Families of rows that turns and mirrors carry onto each other, the same ones carrying the whole set onto itself: the rest of each named row's family, in list order
3 families of 6 rows
bokig: [-3.14, -0.82,  1.30, -2.67,  3.73, -0.33,  4.67,  3.01, -2.38, -0.02,
 -0.50,  1.57, -0.41,  3.08, -0.36, -1.59,  2.32,  1.91, -1.33,  3.18,
  2.08, -6.22, -2.58,  2.25, -2.03,  0.54, -0.24,  0.78, -1.08, -0.14,
  1.00, -2.35,  0.00, -2.68,  1.25, -1.49]
zila: [-2.48,  1.12, -1.67, -1.60,  4.25, -2.46,  2.60, -0.91, -3.87,  2.72,
 -0.54,  2.57,  0.67,  0.15, -0.66, -3.49, -0.18, -0.69,  0.53,  3.34,
 -0.58, -2.43, -3.99,  0.45, -2.06, -3.27,  1.03,  0.10, -1.75, -0.47,
  0.64, -0.93,  1.05, -3.10,  1.75, -4.05]
lin: [-3.02,  0.48,  2.36, -1.76,  2.53,  2.13,  2.32,  1.13, -1.11,  1.50,
 -1.03,  4.02,  2.54,  1.29, -2.36, -0.01, -0.54,  0.68, -0.72, -2.34,
 -0.39,  0.89, -2.30, -2.10, -3.28, -0.12,  0.10, -0.69, -1.23,  0.66,
  0.54, -1.69, -1.69, -2.78,  0.41, -2.04]
nupa: [ 1.11,  0.78, -0.84, -1.00,  1.77, -1.67,  3.52,  1.22, -4.74, -2.31,
  0.82,  2.16, -1.12,  1.02,  1.58, -0.75, -0.45, -0.19, -0.96,  1.12,
  1.11, -1.21, -3.35, -2.87, -2.47, -1.64, -2.26, -0.49, -3.51,  0.59,
 -1.83,  1.52, -0.22, -2.63, -0.47, -1.10]
Nomor: [-2.74,  1.37, -1.81, -1.72,  4.58, -2.27,  3.78,  0.40, -3.85,  1.92,
 -1.99,  1.26,  1.69,  0.13,  0.68, -2.06, -0.32, -0.06, -0.68,  3.10,
  1.10, -3.26, -4.31, -0.12, -3.35, -3.53,  0.33,  0.13, -1.39,  0.41,
  0.54, -0.88,  1.01, -2.04,  1.56, -4.41]
Rar: [ 1.05,  0.01, -1.17, -1.27,  2.31, -1.40,  4.62,  1.18, -2.56, -2.23,
  0.24,  5.11,  0.63,  0.88,  0.96, -1.34, -0.20, -0.48,  0.80,  2.59,
  0.68, -1.04, -3.13, -3.27, -0.72, -1.29, -2.47, -0.52, -3.91, -0.49,
 -2.88,  0.05, -0.26, -2.83,  1.20, -0.58]
Pazus: [-2.58, -0.85, -0.49, -2.67,  2.24,  2.50,  3.98, -0.75, -0.49, -0.17,
 -2.35,  2.71,  1.23,  3.14, -1.54, -0.48,  1.35,  2.17, -0.12,  1.88,
 -2.19, -1.42, -1.40,  0.78, -4.44, -2.25, -0.07, -0.22,  0.20, -0.80,
  2.17, -2.57,  0.59, -3.81,  1.54,  2.74]
dibiv: [-2.81, -1.01,  2.23, -2.88,  2.98, -1.49,  4.85,  4.29, -2.30,  1.30,
 -1.15,  2.44,  0.33,  2.14, -0.06, -2.22,  1.88,  1.01, -0.24,  2.71,
  1.32, -5.28, -2.24,  2.05, -0.96,  0.60, -1.99,  0.48, -0.93, -0.76,
  1.46, -1.65, -1.14, -2.10,  0.58, -0.05]
livu: [-2.02, -1.79, -0.15, -2.24,  0.13, -1.93,  3.46,  1.27, -3.68, -1.42,
  0.25,  2.07, -2.34,  1.14,  0.44, -1.13, -0.32, -3.45, -0.47, -2.13,
 -0.51, -1.53,  0.49, -0.33, -4.42, -0.98,  0.94, -0.44, -0.73, -1.07,
 -0.98, -2.43,  1.02, -1.64, -0.08, -0.89]
vavo: [-1.85, -0.62, -0.60, -2.22,  3.22,  0.49,  5.34, -0.22,  0.32,  0.00,
 -3.32,  3.93, -0.12,  2.67, -1.64, -1.16,  2.38,  0.75,  0.53,  3.60,
 -3.68, -0.65,  0.17,  0.16, -3.07, -2.06,  0.06, -0.59, -1.54, -0.29,
  1.96, -1.15,  0.97, -2.68,  0.59,  2.23]
kur: [-3.49,  1.22, -2.36, -1.71,  4.57, -2.91,  3.41, -0.11, -3.65,  0.85,
 -0.81,  1.74,  1.37, -0.17,  0.07, -3.20,  0.82,  0.32,  0.58,  3.54,
  1.42, -4.88, -3.85,  0.07, -1.88, -1.42,  1.25,  0.38, -2.69,  0.03,
  0.73, -0.05,  2.15, -0.99,  0.68, -2.11]
pural: [-1.67, -0.07,  0.20, -3.19,  0.10, -1.24,  2.48,  2.01, -3.54, -2.63,
 -0.46,  0.28, -1.75,  1.55,  0.52, -1.07,  0.47, -2.84,  1.00, -1.96,
 -0.18, -1.90,  0.76, -0.51, -3.67, -2.00,  0.41, -0.67, -1.83, -0.46,
 -2.20, -1.53, -0.01, -1.56, -0.12, -0.54]
gozos: [-1.61, -0.38,  2.19, -2.50,  1.50,  3.85,  2.86,  1.02, -1.21, -0.49,
 -2.54,  3.49,  2.26,  1.62, -2.54, -0.78,  0.79,  1.26,  1.86, -2.12,
 -0.77, -0.02, -2.29, -0.56, -4.34,  0.04,  0.67, -1.02, -0.95, -0.77,
  0.37, -0.84, -0.68, -2.33,  0.73, -0.07]
Bos: [-1.56,  0.50,  2.20, -2.10,  3.23,  2.29,  2.56,  1.13, -0.93,  1.14,
 -0.24,  3.29,  2.15,  2.00, -2.47, -0.22, -0.09,  1.45,  0.67, -2.31,
 -0.43,  0.59, -2.47, -1.93, -4.24, -1.72,  1.92, -1.87, -0.51,  0.48,
  0.57, -1.52, -1.15, -3.03,  2.05, -0.76]
gefep: [-3.25, -1.29,  2.02, -2.35,  3.79, -2.04,  5.06,  1.88, -1.69,  1.60,
 -1.29,  1.64,  2.12,  2.31,  0.62, -1.51,  0.97,  2.75, -0.22,  3.30,
  0.47, -6.07, -3.14,  0.93, -0.83,  0.02, -0.33,  0.72, -2.70,  0.37,
  1.19, -1.78,  1.06, -2.92,  2.33, -0.86]
bisip: [-1.80,  0.00, -0.52, -3.08,  2.25,  2.29,  5.78, -0.02,  1.48,  0.38,
 -2.34,  2.33,  1.27,  2.81, -0.39, -1.28,  1.35,  1.56,  1.31,  3.41,
 -2.85, -0.01, -0.72, -0.03, -3.43, -1.19,  0.11, -0.60, -1.81, -0.05,
  1.66, -1.51,  1.32, -3.07,  1.92,  1.91]
bir: [ 0.81,  0.75, -0.53, -1.60,  1.12, -1.53,  3.66,  1.46, -2.09, -2.78,
 -0.16,  4.43, -1.23,  0.13,  1.85, -0.88,  0.39,  0.02,  1.15,  2.86,
  0.61, -2.39, -3.05, -4.37, -2.33, -1.97, -1.23, -0.71, -3.60,  0.28,
 -2.20,  0.73,  0.24, -1.66,  0.14, -0.45]
lemes: [-0.59, -0.72,  0.15, -2.47,  1.25, -1.71,  2.50,  2.29, -3.06, -1.81,
 -0.17,  1.05, -2.28,  1.85,  0.61, -0.09, -1.27, -3.04,  0.70, -1.88,
 -1.98, -0.72, -1.89, -1.71, -3.62, -1.90,  1.14, -1.86, -2.16, -0.50,
 -2.32, -0.64,  1.75, -3.36, -0.53, -0.66]

Which other rows belong to the same family as lemes? nupa, Pazus, kur, gozos, gefep
Which other rows belong to the same family as Rar? zila, lin, dibiv, livu, vavo

Families of rows that turns and mirrors carry onto each other, the same ones carrying the whole set onto itself: the rest of each named row's family, in list order
5 families of 6 rows
sas: [ 0.39,  1.77, -1.11, -0.30, -0.36,  0.65,  1.94, -0.37,  0.66, -0.06,
  0.85,  0.38,  0.83, -2.14, -1.40,  1.34, -2.37,  1.60,  1.85,  0.78,
  0.65,  3.02,  1.27]
Pelon: [ 1.56, -0.89, -1.23, -0.27,  1.14, -0.96,  0.67,  0.32,  0.88, -3.91,
 -1.44, -0.07,  1.40,  0.35,  0.48,  0.17, -1.64,  1.14, -0.80, -0.36,
  1.29, -0.13, -2.31]
pake: [ 0.30, -2.42,  0.70, -3.55, -0.40, -0.04, -0.75, -0.51, -0.11, -0.18,
  1.62, -1.70,  0.17,  0.00,  0.44, -1.16,  0.01, -3.27, -1.23, -0.88,
  0.04, -2.29,  1.31]
goso: [ 1.65,  0.62, -0.19, -2.33,  1.24, -0.11, -3.34, -1.74, -2.89,  0.18,
 -1.63,  1.21,  0.83,  1.99, -0.38,  0.11,  2.30,  0.96,  1.22, -0.87,
 -0.19,  2.29, -2.36]
Bog: [-1.78, -2.21,  0.51, -1.59, -1.73, -0.88,  0.12, -1.46,  0.93, -2.36,
 -0.42, -0.63, -0.68,  0.38,  2.06,  0.50, -0.64, -2.34, -2.38, -1.82,
  1.12, -0.67,  0.65]
Pob: [ 0.74,  0.34, -0.92, -2.82, -0.10,  0.40, -0.91, -1.05, -2.42,  0.14,
 -0.21,  1.73,  0.91,  3.17,  3.63,  0.65,  0.63, -0.70,  0.54, -0.53,
  0.21,  2.42,  2.53]
Razu: [-0.71,  0.22,  1.52, -1.71,  0.10,  0.47, -2.11, -0.87, -0.52,  0.22,
 -1.13, -0.28,  1.27,  1.68, -1.02, -1.22,  1.74,  2.55,  0.33,  1.55,
  0.17,  2.05, -3.67]
luv: [-0.86,  1.35,  1.09, -0.58,  0.44, -0.56, -2.20, -1.07, -0.21,  2.62,
  0.20,  0.93, -0.62,  3.53,  3.40, -0.85, -0.51, -0.48,  0.26,  0.41,
 -0.77,  1.70,  0.79]
legam: [ 0.51,  0.93,  1.09,  0.11,  1.91, -0.70, -3.36, -0.85, -0.17,  1.40,
 -0.99,  0.25,  0.03,  3.31,  0.72, -1.59, -0.15,  0.56,  1.10,  0.50,
 -0.66,  0.85, -3.27]
rer: [ 2.61,  1.21, -2.63, -1.07,  0.77,  0.25,  0.79, -1.08, -1.74, -0.77,
  0.35,  1.41,  0.68, -0.98, -0.11,  2.10, -1.97, -0.48,  2.44, -1.30,
  0.53,  2.41,  2.42]
Kanip: [-2.04, -0.20,  1.41, -1.30, -1.94,  0.27, -0.66, -2.68,  0.35,  0.98,
  0.52, -1.03, -0.74, -2.50, -3.55,  0.79, -0.10, -0.89,  0.76, -0.89,
  0.12,  1.39, -0.68]
rezam: [-1.94,  0.80,  0.80, -2.43, -1.54,  0.64, -0.11, -0.41, -0.41,  0.95,
  0.16,  0.87,  0.91,  2.32,  2.89, -0.45,  0.74,  1.38, -0.38,  1.60,
  0.19,  3.08,  1.58]
Duned: [-1.60, -0.56,  1.00, -0.30, -0.30, -0.48, -1.28, -1.65,  0.94,  1.22,
  1.06, -0.81, -1.00,  2.49,  1.84, -0.43, -1.77, -3.59,  0.47, -0.85,
 -0.21, -0.87,  1.50]
gol: [-1.04, -0.05,  0.37, -0.91, -1.25, -1.37, -0.89, -2.68,  0.43, -0.43,
 -0.93, -0.18, -1.71, -3.27, -1.87,  1.52, -0.31, -0.74, -1.35, -2.68,
  0.34,  1.08, -1.06]
Tum: [ 1.20,  1.46, -1.77, -0.12, -0.05, -1.15,  1.38, -0.36,  0.60, -1.09,
 -0.66,  1.07, -0.16, -2.97,  0.21,  1.85, -2.29,  1.39, -0.57, -1.06,
  0.86,  2.59,  0.65]
lozo: [ 0.86,  0.21, -0.03, -3.85, -0.05, -0.05, -0.45,  0.71, -1.07,  1.67,
  1.08,  0.79,  0.51,  1.18,  3.47, -1.22,  0.73,  0.11, -1.34,  0.82,
 -0.33,  1.18,  2.77]
bafa: [ 2.00,  0.40,  0.72, -3.31,  1.09, -0.29, -3.09,  0.20, -1.55,  1.68,
 -0.52,  0.20,  0.67,  0.17, -0.52, -1.81,  2.31,  1.70, -0.83,  0.46,
 -0.72,  1.00, -2.23]
meket: [-0.29, -2.33, -0.02, -2.50, -0.69,  0.25, -1.45, -2.33, -1.57, -1.40,
  0.30, -0.71,  0.38,  2.18,  0.71,  0.66,  0.16, -3.97,  0.72, -2.12,
  0.52, -1.11,  1.25]
midu: [-0.84,  0.85,  0.90,  0.59,  0.03, -0.71, -1.94, -2.55,  0.65,  2.10,
  0.82, -0.73, -1.78, -0.83, -1.89,  0.57, -2.10, -2.69,  1.63, -1.67,
 -0.69,  0.10, -0.19]
bodul: [ 3.31,  1.11, -1.87, -2.00,  1.01, -0.04,  1.18,  0.96, -0.18,  0.66,
  1.49,  0.51,  0.65, -2.81, -0.24,  0.23, -2.06,  0.56,  0.60,  0.20,
  0.04,  1.21,  2.20]
boba: [ 0.17,  0.17,  0.58, -1.42,  0.35, -1.38, -2.17, -0.86, -0.47, -0.93,
 -2.54,  0.81,  0.19,  0.81,  0.57, -0.33,  1.75,  2.28, -1.89, -0.53,
  0.34,  1.59, -3.83]
Buta: [ 3.39, -1.24, -0.79, -1.99,  2.19,  0.05, -0.42,  1.22, -0.15, -1.86,
  0.47, -1.20,  2.04,  0.08, -0.89, -1.66, -0.81,  0.01,  0.25,  0.59,
  0.39, -1.66, -1.60]
vesa: [ 0.80, -0.71, -0.42, -0.33,  0.93,  0.76,  0.85,  0.45,  0.96, -2.85,
 -0.08, -1.18,  2.47,  1.34, -1.04, -0.39, -1.73,  1.21,  1.49,  1.69,
  1.09,  0.15, -1.91]
zugi: [ 1.02,  0.09,  0.51, -2.70, -0.51, -0.38, -1.58, -1.58, -0.73,  2.24,
  1.07, -0.52, -1.05, -3.66, -2.80, -0.09,  0.71, -1.05, -0.26, -1.46,
 -0.51,  0.36,  0.26]
muri: [-2.66, -2.15,  1.40, -2.01, -2.21,  0.75,  0.47, -1.32,  0.91, -1.13,
  1.15, -1.67,  0.59,  1.42,  0.67, -0.19, -0.62, -2.48, -0.29,  0.18,
  0.80, -0.50,  1.30]
navof: [ 2.00,  0.90, -0.59,  1.39,  2.67, -0.29, -0.86,  0.22,  1.08, -0.58,
  0.03, -0.24,  0.96,  2.27,  0.12, -0.79, -3.21,  0.03,  2.20,  0.68,
  0.10, -0.20, -1.93]
geru: [ 2.86, -0.93, -1.65, -1.11,  2.02,  0.30, -1.02, -0.66, -1.52, -3.28,
 -0.69, -0.13,  2.22,  1.93, -0.97,  0.42, -0.89, -0.91,  2.27, -1.02,
  0.84, -0.44, -1.72]
zad: [-0.95,  0.54,  0.10, -2.01, -1.15, -1.08, -0.18, -0.53, -0.39, -0.12,
 -1.25,  1.52, -0.28,  1.16,  4.11,  0.29,  0.52,  1.08, -2.66, -0.58,
  0.64,  2.65,  1.07]
gak: [ 1.25,  2.30, -0.90,  1.49,  1.47, -0.52, -0.42, -0.83,  0.85,  1.60,
  0.80,  0.51, -0.50, -0.82, -0.73,  0.74, -3.64, -0.29,  2.48, -0.30,
 -0.48,  1.67,  0.38]
Fon: [ 0.41,  0.19, -0.24, -1.99, -0.68, -0.10, -2.20, -3.42, -2.23,  0.92,
 -0.07,  0.49, -0.88, -1.64, -2.38,  1.73,  0.62, -2.07,  1.62, -2.91,
 -0.25,  1.61,  0.32]

Which other rows belong to the same family as geru? goso, Pob, rer, meket, Fon
Which other rows belong to the same family as boba? Pelon, Bog, gol, Tum, zad
Which other rows belong to the same family as Buta? pake, lozo, bafa, bodul, zugi
Which other rows belong to the same family as muri? sas, Razu, Kanip, rezam, vesa

